Each row is where one point has got to under a steady rotation. How many steps took it there?
The counts run from 0 to 943.
[-24.1 -17.4   5.5  35.9  14.4 -11.1   9.2  11.1  55.5  11.5 -22.5  -1.0
  23.4  13.5  14.7  -4.9  23.4   9.1  -5.5   8.1  10.3 -25.6   5.9   0.6
 -11.7  -7.9  18.0 -22.4  19.2  -1.6   4.2 -17.5 -46.0 -27.5  -2.0  23.5
 -19.5   3.0  23.2  10.8  -7.2] | 881
[ -6.1   2.7  -7.3  17.7  13.0   6.3  22.6 -11.0  -0.1  12.4 -16.0  23.2
 -21.9 -14.5   3.9  31.2   4.7 -32.5  36.0  29.4  25.2  -4.6  13.6  -7.9
 -35.8  -2.6   4.0  -8.3  -9.7   9.3  17.0 -34.3   1.9  -7.9   2.9  23.5
 -14.0 -20.5  14.0  10.3 -26.3] | 766
[-14.7  27.9   0.3   6.4 -11.4   7.1   9.0  26.3  43.9   7.4 -13.1   7.6
  -7.6 -35.6  -1.1 -10.6  -1.9  10.8  -7.4  22.8  -9.1 -40.8  -9.2  15.6
   3.8  -5.5 -16.6  18.4 -16.7   6.9  24.2 -13.3   1.5   8.8  -1.1 -19.7
 -20.5 -19.0 -21.4 -11.7  16.8] | 457
[-19.3  14.0 -24.0  -8.1  28.8   0.2  -3.3 -25.4  30.6  10.8  -7.6  32.8
 -12.0  -4.6  40.9  12.3 -20.6 -15.7  20.3  14.5 -25.4 -15.7 -15.7 -33.0
  -1.7  -5.4  10.8 -33.4   5.6  21.6   1.2 -24.1  -7.6 -17.5   5.3  25.7
 -15.8  -4.3 -13.6 -10.8  18.2] | 871
[-20.6 -16.4   1.0  12.3  -5.5  -0.5  20.8   2.6  12.0   4.9 -31.9 -23.7
  -3.1 -26.7  -0.3   6.2  15.8 -30.1 -16.5  20.9  52.0 -26.4   9.3  16.5
 -17.1   8.0 -32.6  22.9  -7.9   8.7  -3.5  -6.4   0.3  35.8   9.8 -17.6
   6.3 -26.0  -4.1   2.6   0.7] | 239
[  3.5   8.4  15.3 -24.2  -2.8   0.9  13.3  21.1  45.7  -6.4   4.7   5.5
  -6.9   0.2  18.9  10.9 -15.7  -2.9  12.7  42.7   1.5 -37.1 -10.8 -18.7
 -22.6  -6.2 -19.6 -15.0 -39.2 -11.6   6.1 -17.9 -18.8 -33.2 -10.1 -11.7
   0.4  -5.7 -25.0   6.5  11.4] | 316
[ -9.8 -23.8  17.2  18.6   0.1  18.6  10.2  -2.7  30.9  -8.3 -20.9 -18.3
  20.7  22.4  51.5 -11.9   2.7  19.7 -34.9 -10.3   0.4 -31.1   0.8  14.8
  11.2  -0.8 -11.7   3.8   5.2  18.9 -25.2   4.9 -15.0   7.7 -29.3  12.0
   7.9 -13.6   1.9  -7.2  18.1] | 135
[-13.8 -17.7 -12.6  11.7  16.1   4.8  34.7  -7.7  42.9 -12.7 -27.2  -5.6
  18.5   6.8  15.4 -20.5 -23.1  15.6   7.6   1.5 -19.8 -28.4 -16.5   6.9
 -17.8 -18.7  21.9  -3.1 -15.6  -4.9  18.9 -27.3 -13.6 -33.7 -34.6  10.5
  11.7 -12.6  11.8  13.0  -5.5] | 889
[ -4.6 -24.5   2.9 -23.7  36.2  -8.9  -1.4 -32.4   8.0  -9.7  17.3  15.2
   5.7   0.6  26.2   6.2  -6.8 -17.2  -4.6  17.1 -10.7 -36.4 -20.9  16.8
  12.2 -11.6 -20.4 -42.2  -0.7   3.9 -19.7  -4.5 -31.1 -18.2   5.2  17.8
  10.1 -11.2   1.8  -4.4  31.6] | 272
[ -4.5  31.5  13.1  26.9  12.8  15.3  20.0  43.2   3.7   9.0 -20.1  12.3
 -12.6  33.5  23.2  -2.1  -3.9 -15.9   6.0   2.9   2.8  -3.8  -0.5   5.4
 -33.8 -24.0  -1.8  -2.0   0.6 -16.5  -2.2 -22.3  17.0   8.6 -12.0  -5.9
 -26.6   5.1 -22.3 -23.7  28.3] | 537
[-31.2  34.4  -0.3   8.7  11.1  32.3  13.1  18.7  45.5  18.7  -7.5   8.0
  -8.4 -17.9 -11.7 -13.4   0.6 -19.2  -2.3  12.7 -14.4 -34.1 -11.3  -2.7
 -13.3  -8.6  16.9  -6.5   3.0  -4.2  22.4 -22.7  -4.7 -13.2 -15.7  -3.8
 -39.1 -14.1 -12.6  -0.6  25.5] | 72
[-43.0   6.4 -11.4  -3.6  21.5  15.3  -4.4  -3.7  34.0 -14.1  -9.0  -7.6
   8.3  -1.0  29.4  -3.8  18.8 -35.9  -0.7   0.1  17.7 -30.1   4.8  -5.7
 -21.3  33.6  25.2  14.6   7.8  -5.2 -22.1 -12.7   8.8   1.6 -20.4   4.4
   9.5  -4.6 -12.1  -1.5  -9.1] | 429
[-26.2 -17.2  -1.0  15.1  -6.3   4.2  14.2   0.2  31.7 -13.6 -10.7   8.6
  22.6  40.1  42.4   6.2  17.6 -14.7   3.5  19.4  12.9 -32.3  -4.8   4.0
 -14.1   0.6  18.0  -6.8  21.9 -10.0 -24.0  14.2  -5.4  -5.6 -23.3  -0.6
   9.8 -11.1  -2.1   2.0  -0.4] | 422
[-21.5  14.0 -10.6 -16.3  12.1 -20.0  15.2 -29.6   5.9   0.5 -28.0  31.7
 -12.6 -17.6  21.0   8.5 -10.9 -11.0  32.3  25.1   3.3 -25.8  -6.2  -5.0
 -18.3  -9.9 -19.5   1.8 -25.0  20.2  27.2  -7.5 -10.3  -9.2   5.3 -21.5
  18.9 -22.0 -17.9  -4.6 -22.5] | 101
[-12.9  23.0  15.3   6.9  15.2   5.9  13.6  44.2  27.1  -4.0   9.1  29.3
  11.3  28.2  -2.2  -3.0  16.0 -28.9  -1.2  -6.6  35.1 -22.4   2.8  10.6
 -30.3 -10.9 -37.8   6.1  -6.1   4.1   7.4  -1.9 -18.4  -4.6 -14.5   1.2
  -7.3  12.9  -5.4  24.8  -9.6] | 776
[  8.4  12.1 -16.3   0.3  -3.4   1.5 -12.6  11.1  14.5 -17.8 -27.9 -11.7
  21.6 -10.3  25.8   9.1  -3.7 -44.9 -15.1  -5.2  20.3 -22.2   2.0  25.9
 -35.0   7.5 -24.7  29.1 -27.1  -0.6 -11.5 -32.9  -4.4 -12.0 -13.0  -1.2
  -9.8  -0.3  -7.0 -22.6  12.4] | 913
[ -4.5   9.8   7.9   8.6  28.3 -18.5  32.7 -11.5  -2.9   2.8 -13.1  42.5
  -2.0  16.9  45.8   3.7  -0.2  10.3  41.3  -3.0 -19.8 -23.4  15.1  20.9
  -4.9 -20.1 -14.4  15.5 -16.9  11.9  16.4   0.1   3.3  -3.2 -18.7 -23.7
  17.5 -13.1  -2.8  -8.1  -8.2] | 334
[ -3.3  16.6   8.2  52.6 -20.4  12.7  13.1  27.3  36.7   4.0 -25.9  26.0
  11.5 -13.8  24.4   3.8  -2.6  15.8 -19.0  10.6   2.0 -19.0   7.1  21.2
  -2.6  -7.2 -25.2  19.4 -11.7  28.8  28.4   5.7 -18.0  16.0 -18.5   6.4
  13.3  -2.0  -4.3  -5.8  14.8] | 691
[-36.7 -12.3  -6.5  20.2  -3.3  30.4  18.3  -8.1  35.5  14.2 -51.3 -31.3
   2.5  -7.4  12.8 -10.0  -2.2   5.4  -8.2  28.6  20.0  -4.4 -13.9 -16.6
 -37.9  -5.8  13.8  -1.5   5.9  -9.8  -5.1 -35.5   8.7  13.5  -3.6  15.0
   7.6 -12.1 -11.9  13.1   5.3] | 753
[ -5.3   7.8  25.5  -3.2   2.8  12.6  22.2  20.4  21.2   0.6  10.1  -1.5
 -12.6 -19.1 -12.4  12.1   2.3 -30.6   6.4  16.6   7.1 -31.4  11.3  23.3
 -21.7   0.9 -27.1  21.1 -11.7  25.9  25.9 -14.3   1.4 -21.6 -18.6 -21.1
 -46.9 -21.1  14.0  11.7 -15.4] | 677
[ -2.7 -12.3   1.8   2.4  40.2 -19.1 -11.5 -19.6   3.2  19.9  -5.3  39.9
   1.6  -0.3  19.6  23.8  14.6   9.0   6.7   9.1 -11.6 -19.9  -8.0  40.6
  11.5 -12.6 -12.8 -29.0  10.8  10.7 -18.7 -14.5 -14.7   2.1  18.6  34.7
  17.7  -8.1  -0.6   7.7  11.7] | 39
[-14.2  26.7   5.7 -15.0  22.0  -1.8   9.7  28.5   7.0  23.9 -20.8  -2.5
  15.8  -7.5  22.7  -6.9   5.8   3.7  10.4  22.2  19.0 -35.9  -4.2   3.7
 -25.7   3.2 -22.5  22.7 -29.5 -22.9  -6.9 -21.4  20.7  13.7   2.1 -36.8
   8.2   2.7 -10.0  22.0 -15.9] | 96
[ -8.0   4.7   5.4  -5.0  24.4  -0.9  13.8 -29.3  11.9  16.0 -10.6   2.1
 -10.9 -30.4  -3.8   3.1  20.9  -8.0  17.2 -10.7  31.4  -3.5  20.2  10.9
 -33.3   8.2 -16.4  20.5  -5.0  38.7  22.3 -22.1  -3.8  17.3   3.7  17.3
  40.1 -21.2  -3.7  20.2  -6.3] | 246
[  7.0  -1.1   1.0  23.1   2.2   5.3  -0.4 -25.1  -5.3 -16.5 -27.1 -19.1
  -1.5 -21.2  46.6  18.3  -9.9 -12.8  -9.0  31.5  -0.1  -5.3  -2.3  24.3
 -20.7  17.8 -14.4  26.2  -3.3  14.9 -29.7 -23.8  18.6  21.9 -19.2   2.8
   0.1 -27.6  -2.8 -22.7   5.3] | 8
[-10.0   9.2  34.8  18.8  -2.8  21.9   1.4 -15.9   5.8  40.6 -20.1 -11.0
  17.8   4.0  22.3 -17.2   1.8  19.1 -27.1  16.4   6.1 -31.7 -14.3  22.2
  -9.3 -26.4 -27.9   5.2 -19.6 -15.6  -7.1  -7.0 -12.6  20.0 -14.9 -16.0
   5.8  -9.2  -9.0   8.8  28.3] | 610
[-22.7  35.7   4.5  36.3 -11.1   9.0  15.6  34.5  26.2  12.9 -28.1  22.6
 -15.5  12.7  18.4  13.6   2.0 -23.3  13.5  24.5  -0.2   0.1  -1.7   0.6
 -35.4  -9.4  12.5  -0.1   8.2   3.2   2.5 -17.2  14.0   8.9   1.9  18.0
 -22.3  -9.9 -34.5 -24.2  19.8] | 538
[ 21.5 -13.6  19.0  -2.8  22.7 -19.4  26.6   7.3  -1.8 -14.7  17.2  11.5
 -18.1 -42.8  22.7  26.7  -8.8  -3.6   3.4  32.3  -1.4 -32.4   0.2  39.5
  -9.4   1.8 -26.3   5.7 -30.4  15.2 -11.3 -22.7   8.4   7.6  -3.8  -7.7
  -1.6 -28.8   9.8  -5.9  -2.2] | 462
[ -6.4  11.3   0.2  11.0  23.9  -6.6  -8.1   2.1  31.0   0.3 -30.8 -29.8
   1.4   9.0  53.4  10.1  18.3 -15.9  -8.3 -28.0 -15.9  -0.3  10.9  23.2
  -6.6  18.3   3.4  18.4  10.5  31.4 -23.2 -26.3  23.0   8.8  -5.4  11.8
 -10.8   3.1 -13.8 -30.8  21.5] | 582
[ -8.9  23.0   6.4  33.0  26.0  15.3   3.4  38.5  22.1  25.6  12.4  42.6
  10.0 -21.3  19.5 -11.4   6.1   8.3   4.6  28.1  29.3 -19.0  15.1  -6.9
 -22.1  -0.8  -2.7  -4.8  12.9  -9.2  -1.9 -11.9   0.5  45.2   0.0  15.4
  -5.4  22.1  -0.3  18.7  10.7] | 177
[-37.0  -1.4 -13.9  29.8  13.5  11.8  16.8  23.0  31.0   9.0 -32.0  -0.1
  16.7  18.2  46.1 -24.8   7.4   4.7  -8.0  -5.2   8.6 -33.0  -3.6 -16.1
   3.5  -6.5  14.2  -5.4  13.3 -26.5   3.6   2.2 -15.7   8.7  -9.3  -8.6
  -0.9  18.5   8.9   4.3  -8.1] | 654
[  3.7  -7.1   2.8  -3.9 -16.6 -10.6  -6.5  -7.0  38.7   2.8 -12.9   7.4
  21.6 -11.6  15.8  26.6  -1.1  -5.6  -7.7  40.4  12.4 -25.5 -13.7  27.0
 -11.4   2.5 -42.2  11.1 -22.2  30.7   4.5 -11.6 -20.0 -18.1   1.3  12.0
  20.0 -24.0   8.6  16.1  -2.3] | 693
[  7.8  16.3   5.0 -26.0  34.1   5.3   3.0 -13.0 -10.1  -8.2 -11.1 -15.3
 -20.3 -20.2  25.4  10.6 -17.8 -25.3   2.0  -5.8   6.9  -7.5  -0.2  18.4
 -25.3   3.7 -34.9  18.3 -27.7  19.9  -2.8 -30.0  26.6  21.3   7.8   0.5
  15.5  -6.1 -26.7 -10.1  16.7] | 15
[-12.7  -5.3 -22.4  18.0  36.8  19.4   6.7  -3.4   0.2   4.3  -7.6   4.3
   1.8 -34.9  22.7 -19.6 -34.1  -5.8 -17.3   7.2 -14.9 -35.6 -23.1  14.6
  13.2 -17.1   6.6 -21.6  -4.6 -21.4   0.0 -15.9 -17.4   9.9 -11.4   7.7
 -25.8  -1.3   8.8 -24.3  18.3] | 743
[ -3.2   4.3 -22.9  20.3  -7.6   0.2   1.0  16.7  30.0   0.6 -23.7  -7.3
  12.5 -37.1  28.6  -3.2 -30.7  -8.9 -12.5  40.7 -15.9 -22.0 -19.5  22.4
  10.6   6.0 -17.9  17.0 -10.4  15.5   6.2 -26.1  -0.4  -4.3 -10.9  -8.9
 -38.8  -9.9  16.9   4.8  -5.1] | 223
[ -7.1 -10.3  -8.6 -11.1  42.5 -10.0   0.8 -19.2   0.6  32.8  19.9  39.4
  -4.0 -29.9  22.7  18.9   7.7  -7.1   7.9  25.9  -6.7 -39.1  -6.1  19.2
  17.8  -7.1 -16.3 -30.3   4.7   0.0 -12.0 -23.2  -8.8  13.6  17.8   5.6
  -4.9 -15.7  10.6  12.0  -7.6] | 40
[-15.2 -11.6   7.9  15.2  24.2  -9.5  24.8  15.0  -0.5   5.5   1.0  37.5
  -8.6  18.8  35.2  20.1  10.3  -3.7  16.2  20.5  29.1 -37.1  15.7 -18.0
  -3.6 -19.1  -8.6 -42.3  -4.8 -30.6   1.2   7.3 -30.7   3.2   6.3   4.4
   1.0  -1.1  -0.2  -4.1   2.2] | 183
